Turns, then the turns between two rows, first turn first; the first pair answered
turn zomu:
[ -2.4  -1.2  -1.9  -9.3   8.4  24.5  -8.5 -16.6 -26.2 -24.0  -8.7  16.3
 -13.8   2.9  20.4  21.2   5.5  22.4  18.9  22.6  -7.0  -2.2 -10.6 -16.3
 -19.7   6.7 -11.0] |-> [ -1.5  -9.3  -1.4  -8.6  10.3  24.8  -9.2  -8.7 -26.1 -26.2  -3.7  14.3
 -14.2   5.1  20.5  17.4   8.6  22.7  18.8  20.5  -2.5  -4.4  -6.7 -15.8
 -21.7   6.8  -9.7]
[ -4.1   5.9  11.6  14.6 -13.6 -15.9   6.7  -2.4  22.5  11.1 -25.9  -3.6
  18.2  -0.5  -0.2  17.2   5.0  15.6   9.7  20.3   0.4  -1.6 -11.1 -23.2
   9.6  -3.6   3.8] |-> [-12.1  -4.2  11.8  -6.1   6.7  16.5  -2.1 -19.7 -11.1  20.5  15.1 -24.1
  -5.2   8.3   6.4  -2.7   9.5  10.5  17.7 -22.3  13.0  -1.8  -6.3   4.9
   9.7  18.0  10.5]
[ 17.7 -10.3   8.5 -43.5  -0.1  36.3  15.6  -4.8  -3.0 -12.1  -6.2   8.3
   3.8  12.8   5.4   2.9   7.7  -7.5  -6.6  -3.4  -7.2  -2.5   4.4  24.1
  -9.3  -6.6  27.9] |-> [ 23.3  -7.6   8.5 -39.0  -3.2  28.3  19.0   7.7   5.0 -19.3 -19.2  16.5
  12.3   9.0   5.3  12.3   5.8 -10.6  -9.4  14.8  -9.4  -0.1   3.4  12.6
  -7.2 -14.6  24.5]
[-11.0   2.7 -10.1  -4.2  -3.1  -0.4 -13.3 -35.1  -6.9  15.6   1.0  20.2
 -13.6 -17.1  -6.8   1.6 -19.0  -4.5  -9.9 -24.3  -0.8  -9.0 -29.8  12.9
 -14.4   6.3 -29.5] |-> [  9.7 -15.3   1.9  15.4  23.0 -10.2 -11.9  15.5 -15.4 -21.9  16.4  14.7
 -16.5  -5.2  -6.8  -2.2  -1.2 -28.4 -18.3 -11.6  13.2 -16.7  -2.0   5.1
 -21.2  -0.6 -23.0]
turn pela:
[  1.0 -29.4  38.7  -4.2  18.5  -6.6 -19.5  33.7  -0.3  21.4  25.6 -24.6
   5.4  -9.9  25.0  -3.9  26.0 -18.9  21.1 -11.0  12.0  12.2  15.5  -2.0
  21.9   4.8   2.4] |-> [  3.3 -31.4  48.8 -10.2  14.7  -5.7 -13.9  34.2  15.1  22.7  13.9 -19.9
   9.3  -7.3  26.9   5.3  24.0 -17.9  24.7  -1.1   4.8  10.7  12.4  -2.4
  22.2   2.4   9.5]
[  2.4  11.6 -13.6  -6.1 -10.7   9.5   3.0 -11.3   1.0   4.2  -6.5   2.4
  -2.5   0.7   3.9   4.8  -0.5  11.5  -6.1   6.8  -1.1   3.8  -2.4   0.4
  -5.9   0.6  -1.0] |-> [  2.2  12.5 -17.3  -4.9 -12.6   4.5  -0.2 -13.7   1.5   5.7  -6.3   2.1
  -2.8   3.0   4.3   0.9   0.3  12.0  -9.6   8.2  -0.2   6.0  -5.0  -1.2
  -4.0   1.2  -6.5]
[ -2.0 -17.5   9.5  13.5 -17.9  -2.7 -11.1 -21.4   7.1  23.5 -25.0  19.3
 -12.9  -7.7  19.3  -4.4 -50.7 -12.6  21.3   9.7 -12.4  15.8  -6.9 -15.3
  -4.4   4.3  12.9] |-> [ -4.8 -18.8  -0.7  30.8 -17.7 -14.6 -20.9 -17.1  -1.2  16.5 -14.4  14.0
 -16.1  -7.7   9.7 -12.0 -49.2 -13.3  10.2   9.9  -2.3  18.3  -4.9 -19.3
 -10.3  10.5  -2.4]
[  9.0 -31.3 -13.0  -8.9  28.5 -20.2  11.5  41.9  -1.9 -16.9  20.3  -5.2
  -8.3   6.5  18.5  -1.3  -0.3  -0.2   4.4  -6.8  -1.3 -25.2  11.1  21.7
   2.1  28.7  -2.9] |-> [ 13.1 -33.1  -0.7 -26.3  27.7  -7.0  24.7  41.5  10.4 -10.9   9.0   2.0
   1.9   6.6  20.6   5.8  -2.2   0.1  16.9  -4.0 -10.2 -23.6   8.0  27.5
   9.4  16.4   9.6]
turn donu:
[  1.4   2.6 -29.1   1.9   8.1  -8.9 -16.9 -21.0 -43.2  -0.5  22.9   4.9
 -15.6  -7.7 -12.7 -17.1   4.9  -0.2 -28.6  -8.6  -2.9  10.1   2.0  10.6
   0.5  11.2 -17.8] |-> [  0.8  -8.8   7.8  25.2   2.2 -45.6 -24.8  -3.7 -16.2  12.1  16.2 -11.6
   1.9 -17.9 -19.5   2.7  -0.8   3.0  -8.0   1.2   2.1  18.3  -1.9 -12.8
  13.4  16.9 -15.5]
[  7.4   5.8  -4.1  -2.8   9.0  38.6  14.9   2.6 -15.2  -8.1  -1.1   2.6
  -1.8  10.1   6.1 -11.8  25.0  -1.1 -12.8   7.3   3.5 -22.2   4.2   5.6
  -9.8  -8.8   8.0] |-> [ 15.7 -20.1   7.7  -7.1  19.4   1.2  -1.0  26.7 -12.4 -11.1  18.4  -4.5
 -19.7  -4.7   1.7  -9.8  -2.0 -15.5  -4.9  -1.8  -5.7 -16.2   4.0  10.5
  -9.5  15.4  -5.0]
[-23.4 -13.0  29.8  14.3  17.0  -6.5   4.7  11.5  14.0  17.5  16.4 -28.4
  12.1   6.8  11.6 -13.0   7.7  -3.8   7.2 -15.5  34.9   6.8  17.3  -8.8
  12.0  33.2  -6.1] |-> [-27.1   4.7  10.5  10.8   9.5  27.1  14.4 -10.6   5.0  16.2   6.8 -17.5
  15.1  17.9  13.5 -17.3  26.9   3.6  -4.5 -12.7  37.4  -5.0  15.3  -2.3
   6.9  15.7   2.3]
[  1.6  24.8  12.8 -27.6 -11.9  18.5  20.8   0.1  33.5  -2.1 -28.3  13.3
   6.6  10.6 -11.2  -2.6   3.2   4.3 -10.1  25.5  -4.5   2.0   0.2   6.9
   2.9 -17.5   5.7] |-> [ 13.6  14.1  -2.9 -49.5   0.3  13.2  14.0   7.2  17.1 -17.2  -9.9  19.8
 -18.3   7.1 -13.1 -14.7 -11.7  -5.8 -16.0  11.1 -16.1   2.6   0.1  26.0
  -5.8  -6.5  -8.0]
turn tepa:
[ 10.1 -11.4  25.7 -20.2   2.1  -7.9  10.8   9.4  31.6  16.1 -25.0  -2.6
  11.6   1.6  11.7  12.0  -2.8  -1.6  18.7  -4.3  -9.5  -4.0  -6.1  -5.4
   3.9  -2.7  13.6] |-> [-10.8  12.9  -6.4   5.4  -2.2  22.7  -2.5 -18.5   5.2  21.5  -8.0 -18.9
  14.4  15.0  16.8  -9.6  22.1  14.0   0.3 -14.0  23.9  -9.8  -3.9  -6.6
   0.2  -2.8   3.5]
[ -7.8   2.7  13.6  31.5   9.9   5.2 -13.8   4.5  -8.1  10.5   9.7 -24.4
   7.8   3.7  -3.7   6.4   4.3  -2.0   2.6  -5.9  17.5   5.0   5.8 -10.7
   0.8   8.3  -5.3] |-> [ 12.3   8.9  -7.6   4.5  11.0  16.2   0.6  16.3 -14.0 -22.3  -6.1   8.7
  -0.2  11.5  -0.8   5.6   2.8 -12.1 -14.5  10.8  -4.2  -3.8  11.8   2.3
 -18.2 -12.4  -1.9]
[  3.2   6.0  15.9 -68.2   5.7  -3.6 -11.5 -17.4   1.1  22.8  -8.3  19.9
   0.9 -24.7   9.4  18.8 -18.5  -7.1  -2.8   9.5 -33.6   8.9  -0.2  -7.3
  29.0  -3.3 -21.1] |-> [-22.0  18.0  -1.4 -35.5  -0.6   8.8 -29.0 -42.4 -18.4  42.9  14.6  -8.9
   8.7 -14.1  10.0   2.7  -0.4  13.4 -11.5  -0.2  -1.6  11.5  -1.6 -12.6
  37.2   7.7 -30.0]
turn Fod:
[ -9.4  -7.3   2.5  26.9   7.1 -31.5 -22.2   1.9  -7.2  17.0  27.9 -27.2
  -4.9  -8.1  -4.3  -2.5 -15.8   9.0   7.0   0.6  13.7  13.6   4.2 -11.6
   9.0  29.8 -18.8] |-> [  8.0  -0.3  11.8  10.4  -3.6 -44.7  -4.3  14.5  21.9   8.0 -11.4   2.6
   7.5 -16.2  -8.5  17.9 -26.8   4.9   5.2  26.1 -13.2  14.2  -1.0 -20.6
   6.8  12.7 -12.8]
[-17.0  10.3 -15.1   7.5 -16.9   3.9 -19.2 -13.1  10.5  21.2  14.0 -11.5
  -2.6   3.1  -9.9   1.1 -10.2   7.8   4.0   1.1   4.5   0.1  -3.6   2.5
   7.0  13.6 -24.7] |-> [ -7.4  -1.9   3.2  11.5 -10.6 -12.2 -24.3  12.9  14.2  10.4  18.5 -12.0
  -4.1   1.9 -13.7   8.4 -10.3  -2.8  12.4   8.4   3.5   5.1   3.2  -1.3
   6.6  16.0 -23.1]
[ 17.1 -22.8  33.8 -33.6   2.5   6.4   3.4   2.4   4.9  -8.4   7.0  12.6
  -8.3   2.7 -22.5 -12.6  14.7 -13.4   1.3 -20.2 -16.3   0.7   9.7  30.2
   3.9  18.4  20.3] |-> [ 13.5 -11.3  21.4 -44.0  -5.9  12.3   9.7  -5.3  10.3  -8.7  -5.2  22.7
  -6.4   2.4 -24.7 -10.0  12.3  -9.5  -0.6 -17.0 -22.5  -0.5   5.4  30.5
   2.3  13.5  20.1]
[ -8.9  -8.4   6.6   2.4   9.5 -11.8   1.9  13.1   0.8  13.5  -3.1 -30.4
   0.6 -18.0   0.3  13.6   5.9   3.5  22.8 -15.6  20.7   0.1  10.0   7.8
  17.3  13.7  -5.0] |-> [ -1.1  -1.6   9.0 -11.8  -3.6 -17.4  13.8  17.2  19.6   7.3 -27.9  -7.5
   6.4 -22.9  -2.8  24.3  -3.9   3.9  21.2   3.4   1.3   4.6   3.5   2.2
  16.0  -1.4  -1.3]

Between the rows of a pair lie 2 to 4 turns.
[ -0.2  10.9 -13.3 -13.2  11.5  -3.9  24.9  -5.6 -31.0  -1.2  -2.2   7.6
  -2.3  -5.2  10.0 -18.4   8.3 -23.8 -26.9  13.8  11.4 -18.7 -26.5 -18.7
 -17.0 -14.1   8.6] |-> [  5.7  -7.6  12.6 -34.3  18.3  -8.9  27.3  -7.8 -19.6  12.8   5.7   4.9
  -7.3 -10.6   9.6 -12.4 -13.9 -26.5  -3.0  -2.9  -2.0 -12.4 -31.3  -8.2
 -13.2   0.8  15.5]  donu then zomu then zomu then pela
[ 13.3  -8.4 -15.3  -3.4   4.8 -28.2  -7.8  29.3  -5.3 -31.2   5.7  19.5
 -12.0 -11.6  -3.1  -7.7 -22.7 -16.0 -10.4  11.4 -13.3   3.2  13.7  -4.8
 -13.5  -3.4 -28.6] |-> [  1.2  -9.2 -17.3  13.7  15.0  -8.6 -20.8  12.7 -28.5 -19.1  31.1  -9.8
 -15.7   1.1  -1.0 -21.9  -3.8  -7.0 -11.8  -6.4  12.6  -3.0  16.1  -2.6
 -11.9   7.9 -26.5]  donu then donu then Fod then donu
[ 22.2  -6.0 -14.7 -11.4   4.5  32.0  20.7   4.6  -8.9 -25.5 -14.3  32.0
  -8.0   3.1   9.3  -5.5 -10.2 -19.1 -13.3   8.5  -8.9   1.7  -0.9   6.3
  -6.7 -11.8   8.1] |-> [ 11.4  -9.9   8.0  10.7 -13.0 -20.6   0.5   3.7  18.1   1.6 -18.2  12.3
   1.9 -23.2  -2.0  11.3 -38.3  -6.7   5.5   9.8 -12.0  17.3 -21.4 -12.0
  10.4  15.4 -12.4]  Fod then donu then zomu
[ 12.7   5.5  -6.9 -15.2   1.6   1.8  36.4  26.9   5.9  -8.0  -6.8  19.2
  -2.7   8.9   7.0   1.1   3.6   6.3   1.3  31.8  14.6   1.3   3.3 -13.0
 -13.0 -11.2   5.2] |-> [ 11.3  -5.7  12.6  -6.9   3.4 -19.3  32.8  27.0  17.5   1.3  -5.7   7.2
   2.4   1.2   0.7   9.2  -3.6   5.7  13.3  28.5  13.2  10.3  -1.7 -17.9
  -4.2  -2.2   5.9]  tepa then tepa then tepa
[  1.1  -4.5 -23.7 -14.0  15.9  16.7   6.4  14.5 -36.4 -14.8  19.2   3.5
 -12.1   7.8   9.5 -13.3   3.6 -12.5 -10.9 -15.0  -8.6  -4.0  15.8  17.1
  -4.2  14.3   1.9] |-> [ -6.9  -9.4  30.9  10.5  -2.5  -1.7  15.2  14.4  10.7  21.5  -7.4 -19.5
  25.1   6.7   3.8  16.1   8.9  -0.6  22.5   2.6  -0.7   2.0   6.4 -10.7
  18.7  10.5  19.7]  tepa then donu
[  5.4 -29.3  38.1  16.0  31.4 -30.0  10.4  43.4  -0.8   8.2  14.9 -19.0
  -0.5  -2.4  -3.7  15.0 -12.9  -0.9  18.7   9.2  20.1 -13.0  18.7 -13.3
  27.1  24.7   5.7] |-> [-14.3  -7.1  25.0  -5.7  10.2 -18.2   7.2  -9.8   6.6  52.8   4.4 -15.7
  -1.9 -15.1  -1.4  18.6 -35.4  33.2  28.6 -16.7   7.2  -5.7 -17.2  -1.2
  35.4  29.1   0.3]  zomu then zomu then zomu then zomu
[ -5.8   1.6 -13.3 -31.1  19.5  -9.8  19.5  24.8 -20.7 -40.7  34.0 -11.9
  22.4  17.9  -4.6 -11.3  -6.9  -7.2  -8.7  -5.5   9.1 -18.6  14.6  -3.3
   1.8  14.8  -8.5] |-> [-22.4  23.9 -10.1 -14.1 -13.7 -29.9  11.2  -3.7  10.5  -5.9   1.8 -11.4
  47.4   5.2  -9.3   6.8 -21.3  23.7  -0.8   4.9   5.3 -10.7 -11.6 -23.5
  13.7  12.6 -21.5]  zomu then tepa
[  2.7   1.5 -45.4 -24.9  -9.0  20.3  27.1  -2.4 -11.0   6.8 -26.4  41.9
  -7.5  15.5  22.1 -12.2  -6.2  -9.8 -16.5   8.9 -26.4  -5.5 -14.1 -23.3
   3.9 -17.4   3.0] |-> [  3.6 -48.3   9.4 -13.5  29.0  -6.2   8.8  27.2 -15.3  11.2  20.2  -3.6
 -23.7  15.9  18.8 -11.8 -12.3 -32.7  14.7 -22.2  -5.4   4.0  -2.2 -19.2
  17.9  20.2   8.8]  zomu then Fod then tepa
[  8.5  33.1 -39.6  21.2 -31.3  10.9  -8.3 -14.8 -18.2   6.2 -25.1  -1.8
  25.9   9.7  11.6   7.2  24.8  34.8 -40.3  50.9  20.6   1.3 -11.6 -14.3
   6.7 -31.7  -1.8] |-> [ 28.2 -11.5  -4.4  18.2 -11.7 -67.2 -36.7  35.1 -11.5   1.7   7.0 -13.5
  -3.1 -26.8  -0.9  17.9 -24.6   6.0 -19.4  38.9   6.0  17.7  -9.7 -11.9
   7.5  14.5 -29.6]  donu then donu
[ 13.4  -2.6  -2.5  12.6   5.3   2.4  11.4  16.9  -3.3 -30.8  -2.8  16.1
   7.5  11.9   5.8  -4.5  13.1  -3.8 -13.9  26.5   1.4  -9.0  15.8  -9.5
 -10.4 -17.5   2.0] |-> [ 20.9 -14.2   8.6  15.7   9.5 -14.0   5.1  28.5   0.1 -29.8   0.1  11.6
   2.5   5.5   1.8  -1.7   6.8  -9.0  -7.1  26.1  -3.2  -4.2  15.3 -11.4
  -9.2  -9.1  -1.2]  donu then donu
[ -2.3  -3.8  -0.8 -28.1   4.0  18.4  21.3   6.4  -8.4  -2.4  -5.9  15.7
   0.0  12.5  35.0   5.8  24.6  16.5  -1.8  10.8  -7.4 -15.0  -0.4  18.4
   4.2  -2.9  25.3] |-> [ -6.0  -9.0   5.7  -3.0   9.2  13.8  15.0  17.3 -11.5  -8.2  -1.1  -0.3
   8.6  17.3  33.7   4.4  41.4  13.7  -3.2  16.2   9.3 -15.4   7.9   3.3
   7.8  -1.7  23.4]  tepa then Fod then tepa then zomu
[-18.1  18.2  17.2  28.2 -10.4  17.1  -0.1 -23.0   9.4  13.6 -10.2 -23.2
  26.7   8.6  -7.1   7.7  16.7  16.1  12.0   5.8  27.7   7.2 -13.1 -14.1
  26.0   1.9  17.0] |-> [-13.0  12.0  25.5  38.7  -5.5   9.6   2.6  -2.7  11.5   3.2 -12.6 -18.0
  29.5   8.5  -7.9  12.2  22.5   6.2   9.7  18.4  32.9   6.9  -4.9 -16.7
  24.0  -3.2  18.3]  zomu then zomu
[ 16.9  -6.4 -10.1 -58.6   8.4   2.6   9.0 -10.4  -0.2 -10.0  10.0  37.8
 -33.7   0.0   9.9   6.8 -30.4 -16.0  28.2  -4.3 -11.1  -1.6  -6.4  19.3
   3.8  -6.3   0.3] |-> [  4.8 -13.8 -10.7 -38.1  22.3  25.8  -1.8 -17.7 -22.9  -6.4  36.6   9.2
 -38.6  18.9  11.9  -2.0  -6.9 -14.4  25.1 -21.3  17.7  -5.0   3.2  20.8
   8.0   0.5   4.7]  donu then donu then donu then Fod
[  2.2  11.2  25.9  -5.1 -28.3 -20.7   6.3   2.6  36.3  -6.1 -15.4   5.3
  13.3 -11.2 -14.1  12.8 -14.9  -4.9  20.8  -3.6  -9.9  14.9 -10.8 -12.8
   9.0  -6.1 -17.1] |-> [  3.4   8.4  -5.7 -34.9  -4.8  29.7  11.6 -11.6  -3.7 -24.7  12.7   8.3
 -15.7  12.1  -1.4 -15.7   3.5 -15.2   7.4 -31.0  -1.1   2.2   5.1  23.7
  -7.7 -13.5  -6.8]  donu then Fod then tepa then Fod
[ 17.7   0.6  -0.2 -19.4 -11.8 -16.4  11.8  -0.1  18.7  -4.3 -20.0  21.5
  -3.8 -21.9  -4.0   6.2 -18.4  -3.8   1.1   8.3 -31.6   9.9  -4.5  -2.2
 -10.0  -1.5  -6.5] |-> [ 15.8  -0.5  -1.2  13.9  -0.5 -17.9   6.9  27.3  10.9 -28.4 -12.0  11.2
   3.6  -5.3  -7.1  -2.5   9.4 -12.5 -12.9  25.9  -5.4   1.2  15.6 -21.3
 -11.5 -11.2  -5.2]  tepa then donu then zomu then Fod
[  5.4   1.6   2.1  -3.1   2.6   3.5   5.7   6.9   0.2  -7.9 -23.8  -1.9
  16.5  15.8  -2.4  10.8  21.7   1.5  -9.9  17.9  -4.4   3.4  -0.3  -1.3
  -0.6 -23.3   5.1] |-> [  2.9 -20.7  15.0 -14.3   9.5 -14.5  -6.7  -1.6   0.3  10.9   3.2 -16.3
  -0.6  -5.7  -7.1  11.5  -8.5   0.0   6.1 -13.7  -8.9  14.9 -10.7  15.0
   6.9   2.3  -1.2]  donu then zomu then zomu then tepa
[-14.4   6.3  -4.3  24.2  -4.9   5.7  -7.6 -20.5  -9.5  21.3   5.3 -11.5
   6.2   8.0   7.0 -25.4  10.9  12.5   6.8  -9.0   8.9   4.6   2.2 -11.1
  -4.4   6.8  -5.4] |-> [  1.8   2.6  -4.0  28.8  -2.8 -18.9  -6.7  16.2  -8.4 -10.8  -1.6   2.6
   4.7   7.0   1.9 -18.5   8.2  -4.3  -6.4  12.0   4.9   3.4  14.3 -21.2
 -14.9  -0.8 -11.4]  donu then zomu
[-13.3  -6.9   4.8   6.5   1.6 -14.5 -22.4 -22.5 -36.8  25.7  36.4 -23.4
  -6.6  -9.6   9.5 -18.8 -28.7   5.5  14.9 -61.4   6.1  -5.8 -10.2  31.2
   2.1  35.4   6.7] |-> [  0.0  23.7   2.7  54.0 -14.2  -5.2   9.2  22.2 -14.9 -23.7 -24.5   9.2
  41.0  25.2  10.3  -2.1  27.0   2.2 -18.3  23.9  13.0 -27.1  19.0 -22.1
  -3.5 -28.4  28.6]  zomu then donu
[  9.1   0.8  18.8 -26.3 -12.8 -18.7   4.7 -12.6  40.5  25.2 -23.4  10.3
  18.7  -7.8  -4.7  19.7  -9.7   7.2  16.4   7.0 -16.4   8.1 -21.1  -3.5
   2.7 -10.0   7.6] |-> [ -0.9   4.9  -4.6 -32.0   1.7  38.9  12.1 -31.5   4.1  14.4  -6.5   9.7
   7.9  15.1   9.7  -0.8  19.8   3.8   7.6  -7.7  -2.1  -3.5  -6.3  14.7
  -3.9 -23.2  23.1]  zomu then zomu then donu then zomu
[ -6.9   5.3 -13.6   6.1   3.9  39.6   5.2  -3.3 -24.3  -8.4   4.4  -0.8
   1.9  23.5  16.3 -15.7  25.5  -2.1 -10.5   4.9  15.4  -9.0  18.6  11.3
  -8.4 -17.9  18.0] |-> [  0.2  10.1 -16.9 -24.4 -18.4   7.6   9.7 -15.3   7.5   6.9 -26.0  29.8
   0.5  -5.8   8.0   0.5 -22.7   5.7   0.6  10.1 -28.2   2.3  -6.2  13.3
  -7.9 -13.6   3.1]  Fod then Fod then donu then zomu
[ 23.9 -20.0   2.1 -40.5  32.7  13.1  16.0   9.6 -13.0 -17.7  31.2  -9.5
 -23.0  15.4  -7.7  -9.6  -9.2 -25.8  -1.9 -21.2 -13.5 -21.1  25.1  22.5
   5.4  -2.3  28.8] |-> [ 27.2   7.6 -17.5 -48.1   4.1  20.5  30.3  -4.4  -0.8 -20.4  -8.9  25.9
  -7.2  12.0 -11.3   1.5 -12.9  -7.9 -15.2   0.4 -33.8 -23.7  12.8  19.0
   2.3 -27.0  31.3]  tepa then tepa then Fod then Fod
[  3.9 -13.5  18.3  -1.1 -30.8 -32.8  35.8   9.8  55.3 -21.7  17.4  17.0
  24.0  -6.9  -4.9  32.3  -6.5  15.1   8.4  17.9  -5.3  22.3  18.3 -47.4
  -8.4   5.5  -4.1] |-> [ 10.2 -14.6  16.7  -0.5 -23.1 -15.0  41.4  12.5  46.6 -35.9  18.9  20.1
  23.7   8.5  -1.9  27.7  10.0   7.2   0.0  25.0  -1.1  17.3  26.7 -47.7
 -13.4  -6.1   6.2]  donu then Fod then zomu then tepa
[  8.0   5.4 -40.2  13.4  -1.0  -3.0  -1.5  10.6 -21.0 -30.2  -6.7  18.3
  -2.4   7.4   1.4  -4.5  18.2  -9.4 -37.2  13.6  11.0  -3.4   0.0  -5.0
 -16.7 -20.2 -11.0] |-> [-16.1 -15.8  20.5  13.5  -4.3  -5.7 -12.4 -21.8  13.8  39.5   3.9 -25.5
  12.3  -6.2   3.0  15.4  -1.8  13.1  14.7 -23.6  13.5   7.3 -22.6  -3.7
  20.0   9.4   6.7]  tepa then zomu then donu then Fod
[  2.1  -5.5  -2.9 -11.4   2.6   8.7  13.6  16.4   1.5 -10.3 -19.7  20.5
   6.4   5.1  -3.9   7.9  12.0  -1.4 -28.8   6.1  -9.8  -9.7   4.4   8.0
  -2.7 -14.2   4.2] |-> [ -6.1 -15.9  -0.9   2.5  16.1  -9.0 -10.2  16.5 -13.3  -0.8  12.9  -6.6
 -10.5  -6.2  -7.0  -2.6   1.7  -0.7 -24.3 -21.1   8.1  -3.8   2.6  15.7
  -1.0  15.3 -15.4]  Fod then donu then tepa
[ 18.8  10.4   4.7 -22.0 -13.7   5.2  25.4  21.8  10.4 -11.7 -70.4  16.8
   0.9   4.4  -0.6  30.6 -14.9  -6.7   1.8  41.6 -18.1   7.4  10.0  -8.9
   3.9 -28.4  12.2] |-> [  1.6 -19.7 -12.6  -6.3  28.6  10.7 -16.5   9.8 -47.4  -0.4  23.8 -44.8
 -43.7   4.0   1.0 -15.3 -12.4  -9.8   4.8 -22.0  25.6  11.3  20.2  21.4
   0.4  21.3 -12.2]  donu then donu then Fod then Fod
